128 stands for zero in the data rows.
Some points, each followed by its number:
[150 122 153 168 152 109 122  93 119 160 108 116 135 140  80  88] 0
[160 106 132 150  98  93  78 168 179 170  99 106 106  93  99 168] 1
[142 101 126 145 114 147  98 166 152 119 161 176 132 113  95 143] 2
[108 152  83 111  82 113 124 130 114 101  83  93 148 126 132 134] 3
[171 157 168 119 153 119 114 126 147 127 132 155 142 130  96 126] 4
[127  90 171 178 145 150 150 163 122  93 150 101 113 150 137  93] 5
[ 85 104 108 160 108  80 132 116 109 158  80  78  77  96 104 106] 6
[139 176 148 113 116 132 165  96 108 143 127 145  96 143 129  99] 7
[178 163 165 165 150  86  90 183 183 108 119 178 103  77  82 147] 8
[170 103 127  93 130 104  93 139 168  91 114 174 140 111 101 161] 9
[163 117 170 135 121 135 130 152 132  82 157 157 134 121 148 108] 10
New points follow, each followed by the numbers of its five nearest points above, looking only along the 7 directions in which the numbered points spread most, nearest first.
[114 116  82  85 139  78 109 148 161  78  90  90  91  91 114 171] 3 9 1 6 2
[ 96 153 101 139 127  82 142 147  90 103 101 137 127  99 126 116] 3 6 7 10 4
[165  77 152 173 126  99 104 137 165  96 124 170 121 101  88 145] 2 9 8 4 10
[122 173 143  80 168 157 143 103 111 171 130 113 155 132 152  91] 7 4 0 10 3
[126 166 116 117  93 116 116 165 139  98 109 165 147 135 122 129] 9 3 10 4 2
[ 95 165  78  73  91 179 113 113 104 183 181 183 170 116 178 183] 7 2 3 9 10
[157 129 121  95 135 114 171 121 126  83 113 104 145 165 134 103] 3 10 7 4 5
[183  83 179 114  80  98 140 181 181 173 122 173  85 103 127 132] 2 1 8 4 10
[ 90 150  80 176 109 178 135  78  83 176 183 119 183 173 113  75] 7 0 5 3 10
[101 158  96 122  73 148 117 101  98 163 179 158 165 117 140  77] 7 3 10 2 4
[109 124 147  88 122 171 161 109 134  85 152 117 153 109 155  86] 10 7 5 3 4
[129  96 124 142 163 121 119 124 124 165 121  91 119 119  83 130] 0 6 1 4 2
[ 86 121 150  91  85 108  73  77  80 178 111  83 161 170 119 165] 3 0 7 6 4
[119  73  90 155 137  83 121 160 153  88  93  86  90  83 170 176] 3 1 6 2 9
[145  78 155 106 119 134 178 106 127 109 163 147 160 134 130 127] 10 2 4 5 7
[121 113 122 126 143 152 158 155 130 104 148 150 130  95  86  98] 10 2 5 4 9
[ 82 139 183 143  96  75  75  75  78 174 137  82  80 108 165 157] 6 7 0 3 1
[ 77 148 119 140 173 111  82  80 158 122 166 181 171 104  91 174] 9 4 2 0 10
[153 171 113 179 132  90 108 127 176 116  88  88  95  90 161 158] 1 3 8 6 4
